In the data rows, the value 128 means zero.
Two rows play each game, the first against the second. How much does the first row win by? 20 is about a draw, 40 a big win and 0 a big loss. Wins can go round in a circle: one row can beat a second, the second a third and the third the first. Each row has two weighted sums of its numbers, A and B, taken from their middle values. A row wins by its A times the other's B, less its B times the other's A.
[135 144 166 141 136 178  88 129 112 119 128 129 119 104]
[136 153 159 142 136 182  88 127 112 115 121 124 112 110]: 16
[ 92 102 160 114 118  96 134 176 134 128 141 132 124 110]
[129 138 160 141 135 173  97 125 108 120 117 129 112  96]: 24
[136 151 159 140 135 179  89 130 114 112 126 123 120 103]
[114  91 105 166  77 147 179 104 119  99 176  78 159  82]: 10
[164 137  99 153 109 127 136  91 126 137 134 108 117 155]
[140 148 117 142 110 128 162 129 126 128 144 111 116 137]: 19
[109 120 140 105 151 107 115 132 136 151 121 159 127 133]
[152 131 101 137 123 124 132 116 124 132 122 124 131 153]: 20
[131 146 126 134 126 128 150 134 134 136 145 119 106 130]
[139 113 136 153  87 131 143 122 123 112 142  96 123 120]: 18
[152 111 101 147 110 123 156 123 111 102 145 124 122 114]
[128 140 129 139  95 126 182 173 113 103 169 108 104  92]: 27
[139 157 115 144 112 129 157 123 130 131 145 112 109 136]
[113 129 143 130 122 143  87 117 129 125  84 126 184 149]: 17
[ 94  99 163 126 107 107 134 160 139 132 152 110 130 110]
[159 151 107 164  89 139 178 111 123 141 164  84 100 124]: 23
[ 38  15 126  38 201  92 114 171 145 109  98 230 206  83]
[148 144  84 111 158 117 119 131 124 146  81 156 142 177]: 9
[149 144 140 145  91  95 144 158 132 145 123 107  90 150]
[170 139 113 165 102 130 142  67 129 133 142  93  96 147]: 20
[131 143 156 141 134 167  94 124 103 118 113 127 117  98]
[148 141  81 106 162 123 125 143 121 141  76 159 160 183]: 27
[129 141 160 141 137 171  87 127 108 118 121 128 113 102]
[152 191 129 119 128 136 137 180  99  99  91 158 113 136]: 21
[ 99  96 107 120 145 150  86 108 119 109  72 146 247 128]
[ 74 128 132  64 201 114 104 137 147 156 110 163 126 159]: 26
[148 142  85 105 161 122 124 145 117 146  72 160 162 179]
[165 143 108 155 111 130 134  86 128 141 131 107 120 147]: 23
[124 162 158 118 107 102 169 215 116 123 156 130  70 111]
[157 149  96 128 146 123 125  88 132 151 106 135 112 170]: 21
[149 101  95 149 115 133 156 120 112  96 140 129 141 106]
[162 156 110 175  84 137 182  82 128 130 171  73  84 122]: 28
[145 134 112 144 147 169 138  95 105  77 124 152 134 104]
[131 129 119 134 135 156 120 100 116  90 104 144 160 124]: 23
[141 153 161 142 135 184  80 125 119 112 130 121 132 107]
[ 94 106 125 104 131 119 131 171 120 114 121 132 156 127]: 8
[124 111 122 166  73 130 178 125 124 113 180  75 129  87]
[137 149 159 142 136 178  87 126 113 119 125 124 123 104]: 27
[145 162 163 142 132 187  83 124 122 113 133 125 123 112]
[152 156 103 154  97 132 175 119 133 129 150  96 108 133]: 15
[155 128 102 143 122 118 130 110 129 137 112 118 127 158]
[154 152 108 159  99 130 169 115 123 133 148  94 104 133]: 21
[136 101  89 163 101 149 204 119 102  74 191 107 135  60]
[143 157 131 150  86 124 198 185 106  97 167 105  86 101]: 28
[147 158 120 128 132 141 127 137 104 100 106 148 136 128]
[133 140 158 143 136 171  96 126 113 118 125 127 124 101]: 20
[106 105 129 129 132 146  90  93 128 117  85 129 204 137]
[120 109 136 169  57 118 163 113 137 132 176  58 133 105]: 17
[ 69  99 135  82 164 105 107 154 144 135 115 153 144 138]
[111 102 116 137 109 134 166 164 110  93 158 122 145  88]: 18
[143 155 160 140 136 181  79 122 123 114 128 121 125 105]
[114 120 114 123 138 143  96 127 113  99  72 144 203 141]: 12
[ 23  57 186  29 178  66  94 189 185 165  90 198 144 126]
[159 135 104 145 114 132 130 104 126 135 126 115 127 153]: 19
[135 144 156 141 133 174  90 127 115 116 118 128 121 110]
[ 98 112 146 125 107 110 134 169 138 123 149 116 124 104]: 20
[157 154  97 134 144 125 123  79 139 155 122 127 109 170]
[172 135 113 164 102 128 148  72 127 134 143  95 105 148]: 22
[136 142 157 140 136 172  88 125 114 118 127 129 116 102]
[160 160 107 139 141 121 125  66 141 153 129 122  96 169]: 23
[167 143 111 162 105 127 139  71 137 134 145  98 103 143]
[ 99 120 163 132  89 103 137 158 145 148 151  90 116 125]: 24
[132 143 158 136 135 169  98 129 106 117 127 130 112  97]
[ 97  84 128  81 167  83  98 134 143 166 106 181 161 136]: 19
[145 148 162 138 135 185  83 126 126 112 128 123 124 111]
[137 114 128 152  91 131 147 134 127 110 149  99 133 122]: 20
[163 162 110 171  85 136 183 101 131 139 164  81  95 129]
[146 137  74 101 163 115 123 155 116 136  69 164 171 178]: 24
[166 154 135 150  84 110 153 148 125 142 137 100  75 149]
[135 111 128 151  92 130 147 124 125 109 144  97 127 116]: 20
[124 107 130 134 105 128 138 152 120 109 129 115 148 115]
[141 145 158 137 135 177  83 133 121 120 125 124 119 114]: 23
[128  79  83 141 128 137 136 110 116  97 131 136 177 102]
[132 141 163 142 135 173  92 126 109 122 125 134 121 102]: 15
[105 111 137  94 158  92 105 137 138 151 117 167 140 131]
[138 141 158 136 135 174  86 128 120 119 117 125 120 108]: 9
[158 186 142 140 121 142 137 128 110 104 122 135  93 132]
[107 107 115 118 142 141  96 123 119 105  74 154 231 136]: 19
[131 139 163 143 136 168  96 130 109 117 117 131 116  94]
[157 184 166 159 100 138 121  81 144 130 139  96  64 137]: 20
[147 140 107 148 140 163 136  79 113  77 133 146 127 101]
[132 138 156 143 138 167  94 122 106 126 121 130 110 100]: 25
[156 149 102 124 147 120 123  98 126 151 107 140 121 180]
[166 136 116 163 109 121 133  74 132 137 137 103 102 138]: 23
[142 160 154 156 110 139 116  82 134 126 131 103 102 142]
[123 130 133 141  96 126 175 172 117 105 159 110 119 101]: 21
[139 144 109 129 149 159 131 125 105  81  99 162 161 113]
[123 129 143 154 113 149  99  46 138 118 124 104 144 129]: 24
[ 62  59 139  45 195  83  86 133 169 167  79 206 170 135]
[152 153 127 128 112 108 157 182 110 124 127 132  95 137]: 19
[ 75  77 165  82 139  73 101 176 142 156 128 161 147 114]
[104 113 153 144  80 114 153 145 136 131 157  89 137 113]: 32
[ 49  72 180  40 165  59 107 208 165 161  93 194 130 123]
[152 146  89 128 146 128 127 100 131 147 108 138 125 172]: 15
[151 149 133 173  58 119 203 138 123 110 198  66  76  97]
[163 147  99 144 139 122 127  62 134 153 130 120  89 160]: 14
[140 142 158 139 136 175  83 123 116 114 126 124 117 103]
[112 128 112  95 161 117 120 139 126 133 104 149 143 154]: 18
[145 156 164 136 133 183  81 124 125 110 127 125 119 108]
[163 137 110 155 109 128 135  86 125 132 128 111 113 155]: 25
[152 147  85 116 156 121 125 122 132 140  87 152 150 176]
[160 151 105 136 140 116 124  67 142 151 126 120 100 170]: 26
[126 142 118 122 137 142 107 143 111 106  83 153 185 138]
[161 155 108 135 142 122 125  75 136 146 120 126 106 163]: 20
[154 158 112 153  97 126 174 120 122 137 151  98 106 135]
[148 143  88 107 158 118 116 136 119 137  78 156 157 175]: 22
[154 160 110 154  99 139 172 117 123 134 150  95 105 129]
[124 128 131 140 124 152 104  84 132 110 109 124 162 133]: 17
[151 189 131 114 130 137 130 202 100 108  71 159 130 156]
[142 147 119 121 144 154 129 142 103  90  96 157 158 118]: 22
[138 143 160 139 136 175  88 130 111 122 127 130 118 100]
[145 155 156 143 133 178  72 126 129 106 131 121 126 110]: 26
[131 105  89 149 107 150 201 145  94  66 173 116 149  59]
[138 141 162 140 137 172  85 127 115 112 124 127 120 108]: 20
[137 117 128 154  90 123 150 116 127 110 156  96 128 121]
[104 130 172 130  91 103 141 174 144 143 156 100 104 116]: 23
[133 145 160 142 139 173  89 127 115 119 122 128 120 102]
[152 157 112 158  75 126 210 175 102  95 173  96  88  91]: 17
[148 142  83 110 162 119 112 141 119 137  79 162 157 174]
[116 122 132 110 146 108 120 136 136 154 125 146 132 136]: 20
[164 151 108 142 139 116 123  57 139 152 136 118  93 172]
[144 138 113 154  82 135 208 160 104  97 181  96  93  86]: 24
[166 165 108 176  77 133 187  79 117 127 175  73  87 120]
[ 72  95 190  85 116  51  97 182 163 184 117 143 125 138]: 11
[106 130 162 142  78 108 149 168 144 145 155  86 112 119]
[162 162 119 132 112 121 166 182 107 108 130 137  84 130]: 24
[169 202 143 133 121 138 152 162 101 105 118 144  70 141]
[ 32   6 119  43 199  97 105 163 151 118  95 220 219  83]: 31
[152 139 102 144 121 126 132 107 128 131 114 120 127 152]
[126 118 135 176  51 119 175 105 141 132 182  54 107 104]: 24
[ 90 126 118  76 186 112 108 141 139 147 109 163 137 158]
[108 108 132 114 126 120 132 165 122 109 125 126 156 126]: 19
[151 137 107 132 126 128 134 116 127 137 113 124 139 156]
[139 149 161 139 138 179  80 128 124 112 129 125 124 107]: 22
[159 155 154 157  75 100 149 129 138 149 151  85  70 148]
[152 141  83 113 155 122 124 126 120 139  92 149 147 169]: 21
[ 73 128 136  62 203 104  98 137 145 149 114 166 125 161]
[138 141 160 140 134 176  85 127 113 116 128 128 117 106]: 25
[155 138 108 145 120 130 137 105 126 134 121 116 124 149]
[164 162  97 173  80 136 186  98 124 124 163  78 100 121]: 20
[162 181 132 148 128 156 149 106 110  97 135 139  78 115]
[ 94 153 135  69 179  99 139 214 118 122 129 175  81 135]: 21
[142 144 161 140 134 181  84 125 118 114 126 125 122 111]
[ 47  58 141  37 200  79  86 137 176 173  75 206 176 135]: 39
[144 160 160 140 137 179  83 125 127 112 132 125 121 109]
[149 170 143 168  51 118 191 160 126 130 177  65  67 111]: 5
[136 137 152 162 114 150 107  42 144 116 141  98 115 123]
[137 142 163 141 139 170  91 126 114 120 122 131 116 102]: 21
[134 147 119 134 120 126 147 134 130 129 145 118 118 139]
[ 76  68 135  59 182  80  91 143 165 171  97 198 175 138]: 29
[139 146 162 140 136 178  88 126 114 120 117 125 120 109]
[149 159 114 152 104 131 168 123 124 133 154  98 103 131]: 16
[139 154 160 142 136 175  93 127 113 119 126 122 120 104]
[123 152 154 142  79 108 163 179 130 134 167  88  84 115]: 13
[140 149 157 140 135 178  80 125 119 113 127 127 119 101]
[122 123 107 120 151 157 115 136 104  80  79 165 201 125]: 19
[136 106 101 159  90 146 202 134 103  82 177 105 130  71]
[116 107 127 163  69 125 168 124 131 120 179  65 140  99]: 28
[115 103  93 113 162 163 110 135  96  79  72 176 237 116]
[164 151 107 143 138 125 127  54 148 154 136 113  90 162]: 18
[ 81  98 172 114 112  91 117 167 151 148 150 124 131 120]
[114  65 104 150 113 128 117  77 133 125 128 104 196 117]: 23
[ 57  58 137  41 197  75  88 135 170 171  74 200 168 143]
[138  88  94 150 117 131 149  97 118  98 141 123 155 108]: 34
[136 130 102 117 140 117 130 129 129 136 103 141 138 154]
[119 113  93 113 161 159 113 138  98  74  73 173 223 116]: 21
[154 175 148 166  57 115 201 171 125 123 186  73  60 114]
[168 150 108 150 137 123 119  43 151 150 142 108  80 169]: 25
[ 62  50 141 105 145 106  98 141 145 123 137 153 194  90]
[ 59  48 148 113 129 107  95 126 155 138 136 134 184  98]: 26
[110 110 140 102 152 111 114 133 136 148 130 156 127 137]
[148 155 115 149 104 131 164 121 126 133 141 100 111 133]: 16
[104  79 106 128 125 124 119 113 130 124 119 122 191 125]
[148 154 160 136 134 186  77 126 123 114 130 119 122 112]: 18
[121 134 132 123 133 123 129 134 141 141 135 134 120 134]
[160 154 104 163  86 137 186 106 130 134 162  85 102 131]: 14
[132 144 159 141 134 171  89 129 114 120 116 127 114 104]
[166 136 130 160  90 113 153 125 117 128 147  97  79 131]: 18
